Here are some points, each followed by its number:
{ 28,  26,  20,  15,   8,  20,  30,  23,  31,  23,  23,  30,  12,  12,
  24,  18,  19,   3,   0, -12,  -6,   7,  14,  -6,   3,   7, -15,  -1,
  -5, -11,  -9,   2} 0
{-37,  10,  35,  18,  10,  28, -14,  16,  19, -26,  39,  39,   5,  -3,
  24,  17,  14,  55,  58, -17, -56,  46, -10,  62,  70,  47,  46, -54,
  12,   6,   3,  -8} 1
{-11,  13, -34,  13,  40,  56,  10,  -6,   5, -29,  16,  18, -26, -82,
  22,  36,  53,  52,  49,  53,  19,  47,   9,  40,  26,  10,   3,  -2,
 -58,  70,  71,  35} 2
{ -88,  -92,   -4,  -13,  -51,   -9,  -84, -111,  -64,  -27,  -74,  -32,
   -1,   28,   -4,   19,  -85,   -1,   40,   24,   97,    0,   31,   10,
   47,   75,  -59,   88,   24,   -1,  -39,   26} 3
{  55,   -6, -111, -109,   58,  -15,   38,   10, -110,   -4,  -22,   19,
   25,  -46,    0,    6,   60, -112, -117,   23,  -74,   10,  -43, -120,
 -127,  -77,   63, -127,  -54,    5,   47,  -23} 4
{ 1, -3, 23, 29,  7, 23, -6, -2, -8, -7, 29, 27, 12, 13, 20, 17, 17, -8,
 15, 14, -6, 17,  2,  0, 22, -3, 15, -8, 18, -1, -4,  8} 5
{ -4,   4,  33,  24,  18,  22,  -3,  10,  -5,  10,  18,  29,  13,  16,
  22,  16,  32,   0,  16,   7,  -9,  19,  -2,   9,  20,   8,  22, -21,
  -1,   0,   0,   1} 6
{ -64,  -64,   27,  -48, -110, -127,  -75,   -3,  -11,   18,    8, -127,
 -102,    8, -127, -127,  -91,  -19,  -14, -102,   -2,  -27,  -19,   11,
  -41,  -23,   98,   16,   31,  -73,  -86,  -14} 7
{ 20,  41,   9, -22,  33,  10,  43,  25,  40,  42, -34,   6,  15,  18,
   7,  18,  35,  51, -17, -31,   1, -23,  -3,  39, -47, -12,   9, -17,
 -16,   6,  16,  -7} 8
{ 44,  18,  -3, -13,   9,   9,  45,  -7,  24,  23, -35,  -6,  18,  31,
   3,  20,  -2,  15, -25, -18,  22, -20,   6, -23, -27, -34, -50,  16,
  -2,   4,  -1,   5} 9
{  79,   30, -115,  -87,   50,    0,   67,   50,  -93,  -27,   31,   41,
   22,  -63,   11,    5,   21,  -81, -127,    1, -107,   57,  -54, -104,
 -127, -115,   66, -127,  -49,   19,   31,  -24} 10
{ 18,  27,  13,  19,  14,  18,  31,  15,  33,  12,  10,  12,  16,  25,
  15,  20,  13,  19,  -3,  -8,   5,  -4,   5,  16,  -4,  11, -19,  12,
   8,   4, -11,   5} 11
{ 22,   9,  -1,  18, -25, -20,  11,  13,  31,  33,  14,   9,  -2,  -5,
   6,  -7, -14, -18,  -7, -38,  -8,   6,  23, -19, -11,   4, -34,   6,
  36, -21, -64,   1} 12
{  8,  20,  30,  16,  25,  13,  15,  14,   9,  19,  15,   0,   5,  19,
   3,  11,  22,  12,  17,   7,   9, -13, -11,  21,  10,  -1,   4,  -3,
   5,  18,  27,  12} 13
{ 19,  28,  15,  21,  13,  20,  35,  13,  33,  14,  13,  14,  17,  22,
  16,  20,  16,  17,  -5,  -4,   5,  -2,   3,  12,  -3,  -1, -17,  13,
   9,   3, -10,   6} 14
{ -81, -104,  -24,  -65,  -44,  -25,  -81, -124,  -89,    2, -120,  -42,
    2,   41,  -15,   20,  -66,  -29,   15,   32,   94,  -25,   27,  -20,
    9,   70,  -64,   60,   10,   -7,   -7,   20} 15
{ -68,  -67,    7,  -50, -118, -127,  -70,  -16,  -13,   45,   15, -115,
 -116,  -17, -127, -116,  -86,   -5,    1, -101,   13,   -4,    8,   22,
  -32,  -16,   76,   13,   52,  -43,  -91,   11} 16
{ 25,  28,  27,  28,   7,   7,  34,  23,  19,  28,  15,  22,  22,  25,
  16,   5,   9,  14,   5, -17,  -1,  -3,   8,   7,   0,  12, -17,   3,
  16,   8, -22,  16} 17
{ 20,  -5,   0,  18,  -6,  18,   9, -18,   0, -18,   9,   5,  15,  18,
  12,  18,  -9, -23,  -1,   9,  24,   4,   8, -23,  11, -19, -18,  33,
  18,  -2, -15,  14} 18
{ 33,   1,  -8,   7,  -4,  14,  22, -20,  10,  -5, -13,  -3,  19,  24,
   9,  21, -15, -28, -12,  -3,  28,  -5,  10, -31,  -3, -28, -36,  30,
  11,  -2, -16,  14} 19
{ -17,  -15,   35,  -11,  -18,  -32,  -61,   44,   20, -103,  -12,  -83,
   25,   41,  -45, -127,  -63,  -72,  -71,   94,  -71, -117, -127,  -40,
  -14,  -56,   87,   21,  -96, -127,   42, -127} 20
{ 27,  25,  17,  23,  12,  18,  33,  16,  31,   9,  20,  16,  15,  20,
  19,  20,  11,  12,  -1,   1,  -1,  -3,   8,  -4,   2, -18,  -8,   8,
  17,   3, -10,   6} 21
{-28,  24,  36,   4,  24,  21,  -7,  33,  27, -11,  20,  34,   7,  -1,
  21,  15,  30,  59,  56, -33, -45,  38, -15,  61,  50,  39,  51, -58,
  -7,  11,  11, -10} 22
{-79, -52,  20,  50, -39,  15, -69, -59, -24, -54,  10,  -4,   0,   3,
  18,  18, -63,  33,  61,  22,  40,  30,  28,  43,  77,  65, -18,  86,
  37,   6, -28,  26} 23
{   2,    4,   10,   12,   17,   10,  -49,   44,   34, -127,  -18,  -47,
   64,   25,    1, -109,  -43,  -87,  -81,  108,  -86, -127, -127,  -59,
   20,  -59,   70,   23, -126, -127,   61, -127} 24
{ 13,   6,  -9,  16, -18,  -5,   2,   7,  31,  19,  16,  29, -12, -30,
   6,   4,  -4, -13,  -1, -19,  -7,  18,  30, -10,  -6,  -9, -33,   5,
  29, -13, -37,   1} 25
{ 14,  19,  30,  17,  22,   9,  16,  21,  11,  27,   6,   7,   3,  21,
   1,   9,  21,   9,  13,   5,  13, -17,  -7,  26,  10,   1,   1,   2,
  12,  20,  22,  10} 26
{  28,  -33, -101, -127,   53,  -27,   13,  -26, -120,   13,  -66,    2,
   23,  -33,   -5,    8,   87, -117, -101,   36,  -43,  -39,  -28, -112,
 -127,  -44,   53, -125,  -48,   -7,   55,  -19} 27
{ 41,  28,  43,  27, -13, -26,  33,  28,  21,  25,   9, -30,  29,  62,
  13, -21, -12,  -3, -19, -49,  -5, -25, -11, -26,  -9,  18,  29,   4,
  23, -29, -24,  -9} 28
{  6,  12,  13,   8,  29,  27,   7,   9,  13,   8,  16,   5, -12, -12,
  -2,  20,  40,   7,  12,  13,   3,  19, -16,  15,  11, -10,   2,  -2,
 -10,  14,  31,   3} 29
{ 31,  39,  38,  26,  25,  -1,  43,  22,  13,  -9,  10, -34,  31,  22,
  27, -12,   9,  37,  11,  49,   6, -48, -42,  13,  25,  16,  33,  -1,
 -12,  33,  89, -11} 30
{-13,  31,  27,  -9,  31,  19,   7,  43,  33,   6,   4,  34,  10,   2,
  17,  16,  46,  58,  47, -34, -33,  31, -11,  61,  18,  34,  49, -55,
 -21,  11,  13, -11} 31
{ 30,  36,   2, -24,  28,   9,  48,  17,  34,  39, -35,   0,  12,  24,
   6,   9,  23,  50, -29, -28,  12, -29,   4,  22, -40, -30, -23,  -8,
 -10,   4,  13,  -2} 32
{  4,  18, -16,  19,  48,  43,  24,   1,   3, -36,  11,  -1,  -8, -57,
  23,  22,  46,  45,  41,  63,  14,  20, -32,  44,  30,  14,  11,  -2,
 -48,  64,  89,  28} 33
{  1,  10,   1,   7,  20,  29,  -2,   4,  20,   4,  21,  12, -12, -30,
   0,  27,  32,   4,  10,  15,   0,  23,  13,   9,   5, -15,  -2,   1,
 -19,   8,  20,   0} 34
{ -41,  -92,  -60, -123,   -4,  -39,  -50, -105, -120,   37, -127,  -35,
   11,   15,  -19,   16,   15,  -75,  -39,   45,   47,  -57,    7,  -68,
  -61,   36,  -23,  -25,  -20,  -16,   49,   -3} 35
{ -67,  -65,  -16,  -47, -116, -123,  -65,  -18,  -13,   63,   16,  -93,
 -122,  -36, -127,  -91,  -75,    6,   13,  -88,   21,    7,   32,   25,
  -22,   -9,   20,    7,   71,  -17,  -95,   36} 36
{ -25,  -12,  -59,    7,    0,   21,   -7,  -20,   -3,  -34,   16,   52,
  -59, -113,  -10,   43,   31,   46,   46,   34,   21,   71,   76,   47,
   25,   13,  -32,   -4,  -22,   70,   34,   61} 37
{ -4,  41,  18, -16,  35,  16,  21,  47,  35,  18, -16,  18,  14,   6,
  14,  16,  55,  59,  25, -34, -22,  12, -11,  54, -15,  25,  42, -45,
 -22,   9,  19,  -8} 38
{ -59,  -48,  -66,  -24,  -81,  -76,  -46,  -32,  -11,   23,   23,  -18,
 -117, -100,  -84,  -29,  -38,   29,   36,  -43,   32,   59,   79,   40,
   -3,    6,  -86,    1,   91,   40,  -61,   74} 39
{-18,   4, -49,  17,  17,  44,   6, -14,  -4, -36,  12,  39, -39, -98,
   5,  41,  44,  46,  48,  53,  20,  70,  54,  46,  30,   7, -13,  -3,
 -58,  72,  60,  51} 40
{ 38,  23,  -2, -17,  16,   6,  46,   1,  29,  34, -39,   0,  19,  26,
  -2,  16,   8,  39, -28, -25,  20, -27,   3,  -4, -33, -32, -46,   6,
  -7,   4,  10,  -4} 41
{  3,   7,  -5,   7,   9,  24,  -3,   6,  19,   9,  26,  20, -17, -34,
  -1,  28,  27,   1,   6,   7,  -2,  25,  20,   6,  11, -16, -10,   1,
 -22,   2,  14,   0} 42
Which two points above are nearest to each new point? Their numbers follow each, smallest number first.
{ 14,  29,   4,  24,  43,  28,  30,   9,   8, -26,   8, -16,   7, -29,
  33,  10,  34,  49,  35,  60,  11, -17, -50,  41,  32,  12,  20,  -3,
 -39,  56,  92,  16} 30 33
{ 38,  22,  32,  25, -20, -30,  28,  26,  25,  33,  10, -22,  20,  51,
  10, -21, -18, -15, -17, -60,  -6, -18,   0, -27, -15,  16,  21,   5,
  29, -34, -63,  -5} 12 28
{-50,  -6,  39,  33,  -4,  29, -34,   2,   7, -37,  49,  29,   5,  -7,
  29,  15,  -7,  53,  64,   3, -60,  45,   3,  61,  74,  51,  34, -18,
  32,   8,  -3,   3} 1 22
{ 37,  39,  52,  25,   8, -14,  45,  27,  14,   3,   9, -37,  35,  46,
  23, -19,   0,  27,  -4,  17,   1, -41, -31,  -4,  21,  17,  33,   1,
  -1,  10,  69, -16} 13 30
{ 29,  12,  10,  22, -26, -24,  14,  16,  29,  39,   9,  -3,   3,  12,
   8, -13, -15, -22, -11, -48,  -5,  -1,  16, -22, -15,  10, -19,   4,
  38, -26, -74,   0} 12 25
{   2,  -58,  -88, -127,   36,  -34,  -11,  -58, -125,   29,  -99,  -14,
   21,  -15,  -12,   12,   81, -104,  -79,   42,  -10,  -67,  -15,  -99,
 -108,  -12,   38,  -93,  -40,  -13,   59,  -17} 27 35
{ 28,  23,  21,  16,  14,  21,  30,  23,  29,  24,  20,  28,  11,   8,
  22,  18,  20,   1,   1,  -6,  -2,  13,  14,  -9,  -2,  10, -10,   5,
  -5, -11,   1,  -3} 0 14
{ -31,  -24,  -65,   -1,  -21,   -5,  -18,  -21,   -9,  -27,   23,   51,
  -74, -121,  -26,   33,   16,   41,   45,   18,   24,   72,   80,   50,
   20,   10,  -41,    1,   30,   69,    4,   72} 37 40
{ -65,  -60,  -56,  -34,  -94,  -93,  -50,  -28,  -13,   43,   21,  -41,
 -121,  -82, -104,  -47,  -55,   23,   33,  -61,   31,   45,   70,   42,
  -10,    4,  -82,    6,   85,   25,  -82,   68} 36 39
{  48,   53,  -52,   59,   90,   93,  -14,   19,   47, -127,  -25,   53,
   98,  -14,   95,  -40,    7,  -99,  -87,  107,  -64,  -63,  -66,  -98,
   67,  -28,    7,   11, -127,   31,   55, -127} 24 30
{  91,   91, -106,  -15,   -3,   38,   93,   95,  -35,  -60,  107,   52,
   10,  -70,   23,    3,  -88,   50,  -71,  -62, -127,   95,  -61,    5,
    9, -127,   41,  -29,   30,   30,   -8,  -15} 10 21
{  23,   28,  -23,   36,   59,   58,  -35,   35,   39, -127,  -22,    0,
   92,    6,   50,  -79,  -21,  -97,  -95,  114,  -91, -127, -127,  -78,
   51,  -52,   40,   17, -127,  -74,   65, -127} 20 24
{-71, -36,  26,  54, -27,  20, -57, -39, -13, -51,  35,   9,   0,  -3,
  21,  17, -45,  40,  65,  22,  -4,  36,  21,  52,  79,  61,   5,  67,
  37,   7, -19,  21} 5 23
{ -50,  -43,  -71,  -13,  -62,  -52,  -33,  -34,  -10,    4,   20,   12,
 -105, -112,  -64,   -6,  -21,   37,   42,  -26,   31,   64,   83,   41,
    9,   13,  -75,   -3,   83,   54,  -41,   81} 37 39
{ -37,  -35,   58,  -31,  -49,  -69,  -75,   35,    8,  -70,   -7, -112,
  -16,   49,  -84, -127,  -84,  -62,  -54,   40,  -56,  -99, -105,  -25,
  -40,  -45,   99,   17,  -57, -127,   -1, -113} 20 24
{ 30,  37,  26,  24,  42,  17,  41,  11,  13, -15,  10, -28,  19,  -6,
  29,  -4,  18,  41,  32,  61,  12, -46, -47,  31,  25,  17,  27,   0,
 -28,  52,  99,  -4} 30 33
{ 41,  33,  51,  28,  -3, -22,  41,  30,  18,  13,   9, -35,  34,  61,
  19, -21,  -9,  13, -15, -20,  -2, -35, -22, -18,   5,  16,  33,   1,
  12, -13,  26, -14} 17 28
{ -22,  -77,  -75, -127,   15,  -39,  -32,  -85, -125,   36, -126,  -25,
   16,    0,  -16,   13,   51,  -90,  -61,   46,   21,  -65,   -5,  -84,
  -85,   14,    9,  -59,  -30,  -16,   55,   -9} 27 35
{ -2,   8,  36,  21,  22,  21,  -2,  15,  -4,  16,  12,  27,  12,  16,
  21,  17,  38,   3,  19,  -6,  -8,  16,  -1,  13,  18,  13,  21, -17,
  -9,   0,   4,  -1} 5 6
{ 13,  -7,   5,  24,  -5,  21,   2, -14,  -4, -15,  18,   7,  16,  15,
  16,  17,  -4, -21,   6,  11,  17,  11,  10, -16,  14, -17,  -9,  30,
  19,  -4, -13,  14} 18 19
{  8,   2, -10,  11, -13,   3,   0,   7,  28,  13,  18,  35, -17, -39,
   4,  13,   1,  -8,   2,  -8, -10,  25,  29,  -6,  -2, -13, -29,   6,
  11, -10, -23,  -2} 25 42
{  97,   69, -109,  -56,   25,   14,   87,   76,  -67,  -38,   76,   54,
    9,  -71,   18,    0,  -32,  -24, -121,  -33, -127,   86,  -62,  -58,
  -87, -127,   56, -127,  -18,   25,   15,  -29} 4 10
